Where one turn sends some rows of the set: a few examples, then the rows asked
sesa: [ -9  14  -4  18   5   0   1   3  15   2  -7  13 -19]
pegem: [ -1   6   3  -1   3   8   8   7 -24   3  -9   1 -19]
togur: [-14   7  10   2  -7  10   8  14   5  -1  15  -7  -5]
kova: [  7  -8   4   6  -4   0   5  14 -19   2  -3   8  -3]
zafi: [  7   5   8   5  -1   4  17 -13 -12   3  -6   9 -21]
peli: [-6 16 -9 -6 -9 19 -2  1 -5 -6 -6 12 -4]
porab: [  0 -10  12   0   2   1   3   4 -12  -6  15  -2  -3]
Tigeg: [ -6 -10  14   3  -8   5  20  -2  -6  13  -5  -3  -7]
nur: [  9  12 -12  -6  -2   6   6  -2  11  10  -2  12 -15]
Salo: [ -1   5  27   8  -2  10   2   8  -9   4   2   2 -18]
rikot: [ -8 -17   5   1   8   9  14  -7  -7  10  -5   8  -6]
daf: [ -8   7 -10  -9  -6   8   0  11   0 -16  -2   8  -1]
rosot: [ -6   0  -9   3  -4   7  -4  18   6  -4 -11  -4   2]
Rek: [-2 -2 17  5  8 -1 14 -1 -7 17 -5  4  0]
Fosot: [  2  -7   0   5 -16  16  16  14   3  -2  -1   8  -1]
zaner: [  3  -3  20   4  14  14  -2   2  -8   2   5  13 -16]
Mef: [ -2   7  -2   3   7  20   5 -16   1   2 -11  18  -7]
Bov: [ -1  19  -9   1   4  -2  -1   3   8   0 -14  12 -18]
Pov: [  3  -5  11  12   8  -5   6  -9   0   3  -2  -2 -27]
sak: [-12   8  12  22  -1  -3   1   3  10   9   3   8   0]
ketu: [-11  -1  -6   5  -7  -5   0  14  12 -13  -3   1  -1]
Bimim: [  8  11 -14 -10  -3   4   3   6   4  -4  -8  15  -6]
Maza: [-12  -9  14  17   4  -5   5  -8  -7  -7   3   1  -8]
pedi: [-11  21  -1   3   0  -5   7  -9  14  -6  -2   7 -13]
kaz: [ -3   7   2   5  -7  -8   4   2  21 -12   7   3 -10]
vez: [  5  10   8   3  13   5  -4  -9  14  12   5   5 -13]
Rezol: [-17  14   2   5   4   2  11  -4  15 -10   9   0  -5]
molur: [ -1  -3  -8  -2   4  24   4  11   0   1 -14   0 -16]
das: [ -2 -12  16   6  -2  18   1   5  -7  -1   0   5 -25]
pezi: [  6   1   4   6  -8   4   4   9  18 -13   8   5   1]

Fosot moves to togur
pegem moves to kova
Where do these go?
Bov moves to Bimim
nur moves to peli
Rek moves to zaner

